In the rows, zero is written as 128.
One turn sends every row of this set to another row. A few are shown first. Where does it send the rows asked after them?
Q975: [145 177 114 159 137 143 146 100 124  93 109 127 125 138 127 119  94 136
 114 133 139 164 140 117 125]
Q625: [150 129 147 129 177 127 116 128 130 151 134 139 166 144 105 121 144 139
 107 128 120 138 108 126  95]
Q536: [149 110 132 144 115 145 159 131  78 130 128 112 175 115 123 122 105 110
 127 145 134 119 122 126 131]
Q748: [154 147 144  91 136 117 116 129 120 129 136 143  92 106  99 147 115 114
 114 137 110 110  96 143 111]
Q174: [ 84  86 111 151 143 123 144 117 133 145 128 116 112 124 133 129 159 125
 144 116 129 147 149 157 126]
Q701: [163 123 152 122 149 127 109 104 144 114 152 123 140 146 139 132 152 166
 122 161 135 148 140  99 110]
Q669: [120 134 120 171 173 152 147 123 109 132  91 127 117 118 143 135 120 124
 138 102 109 135 144 153 110]
Q591: [146 109 178 122 134 130 120  90 140  98 144 133  96 136 146 164 131 152
 127 138 139 135 152 127 125]
Q880: [117 130 141 125 109  92 141 120 152 127 139 150  78 109 136 130 164 114
 140 129 126 146 162 117 130]
Q333: [147 107 136 141 123 139 151 126  81 134 136 117 177 115 118 115  99 106
 134 152 135 121 127 126 128]
Q12: [161 179 117 123 129 134 138 121 116 123 114 124 119 104 107 142  85 113
 100 121 124 132 103 131 127]
Q784: [123 110  85 122 140 126 156 140 135 139 137 106 136 126 143 118 145 110
  95 145  84 153 129 124 121]
Q553: [115 136 162 148 137 122 139 132 136 121 160 156  96 151 146 146 154 128
 164 142 116  96 110 142 126]
Q81: [161 123 157 115 124 109 121 101 125 114 163 143 105 124 125 160 143 143
 124 180 126 117 111 109 123]
Q474: [123 119  87 131  98 112 130 121 131 136 133 149 110 139 153 130 149 105
 120 138 122 112 123 170 151]
Q548: [141 145  91 145 153 150 133 153 106 156 107 128 150 135 139 117 125 135
 114 128 103 111 106 125 109]
Q489: [130 125 146 139 143 102 157 125 139 130 147 147 151 152 143 114 156 128
 120 118 126 151 174 104 144]
Q466: [131 121 139 139 132  97 145 130 142 129 151 143 141 148 150 123 157 118
 103 126 123 145 180 115 147]
Q355: [122 147 125 175 115 141 138 115 113 132 127 157 144 148  98 128 123 149
 118 145 154 115  89 110 128]
Q820: [115 141 149 118 111 103 143 116 151 116 132 154  79 114 128 132 151 115
 154 125 130 138 165 122 146]
Q957: [124 127 160 123 153 120 152 148 134 129 143 107  94 152 162 123 131 143
 146 123 120 132 153 113  93]
Q232: [113 148 101 140 143 136 123 139 104 142 103 133  93 102 118 148 113 116
 146 137 115  90 109 150 126]
Q722: [119 139 124  97 118 101 134 143 156 132 158 158 126 136 127 131 146 124
 118 141 113 115 117  84 150]
Q151: [138 127 134 138 115 167 136 102 133 124  99 131 134  99 131 107 122 119
 179 128 137 163 118 128  97]
Q197: [110 133 116 110 123  97 118 138 166 130 165 156 122 134 137 134 158 126
 118 135 116 121 123  96 149]
Q732: [127 138 143 153 158 143 141 131 117 143 125 112 148 101  83 127 118 140
 108 103 132 137 106 111 101]
Q511: [118 127  79 121 100 125 129 122 136 133 132 139 102 130 142 137 148 105
 131 147 115 120 116 170 154]
Q298: [129 120  87 128 139 115 153 132 142 128 136 116 123 113 145 110 152 103
 100 146  80 154 136 125 114]
Q20: [103 125 111 115 139 157 123 116 134 101 124 122 145 111 131 158  79 114
 151 126 131 116  93 123 147]
Q983: [146 139 160 129 163 126 114  97 129 123 107 142 110 137 124 142 120 123
 134 106 144 146 152 176 116]
Q620: [101 136 142 145 127 143 147 127 115 104 130 115  88 103  90 137  90 145
 115 120 135 122 121 102 116]
Q835: [143 116 158 139 119 161 137  81 134  87 120 120 134 110 142 142 120 135
 157 134 148 159 138 125  99]
Q617: [ 74  85 109 143 146 116 129 125 149 143 131 117 113 123 131 127 155 125
 134 118 127 132 148 144 122]
Q745: [108 120 121 113 141 157 123 112 138 103 133 133 144 110 134 154  73 107
 150 127 122 119  92 123 141]
Q713: [129 159 138 164 135 146 119 100 127 138  98 145 136 127 101 146 113 129
 134 106 164 129 115 157 134]
Q63: [160 113 138 130 118 142 133 108 107 112 148 113 184 129 131 129 121 141
 127 163 148 130 118 104 109]
Q154: [133 131 127 147 120 164 144 102 130 120  93 125 136  94 129 117 129 119
 177 129 136 164 113 124  99]
Q901: [146 168 133 126 150 113 133 141 141 126 140 127 127 166 155 128 136 114
 137 186 108 120 140 119 122]
Q736: [125 117 140 111 116 140 121  96 129  91 147 127 130 103 123 171  98 124
 146 163 140 111  96 111 124]

Q536 turns into Q20
Q736 turns into Q835
And these:
Q745 turns into Q151
Q957 turns into Q901
Q81 turns into Q591
Q732 turns into Q12
Q617 turns into Q298
Q784 turns into Q511
Q620 turns into Q975
Q232 turns into Q669
Q197 turns into Q880
Q748 turns into Q983
Q489 turns into Q722

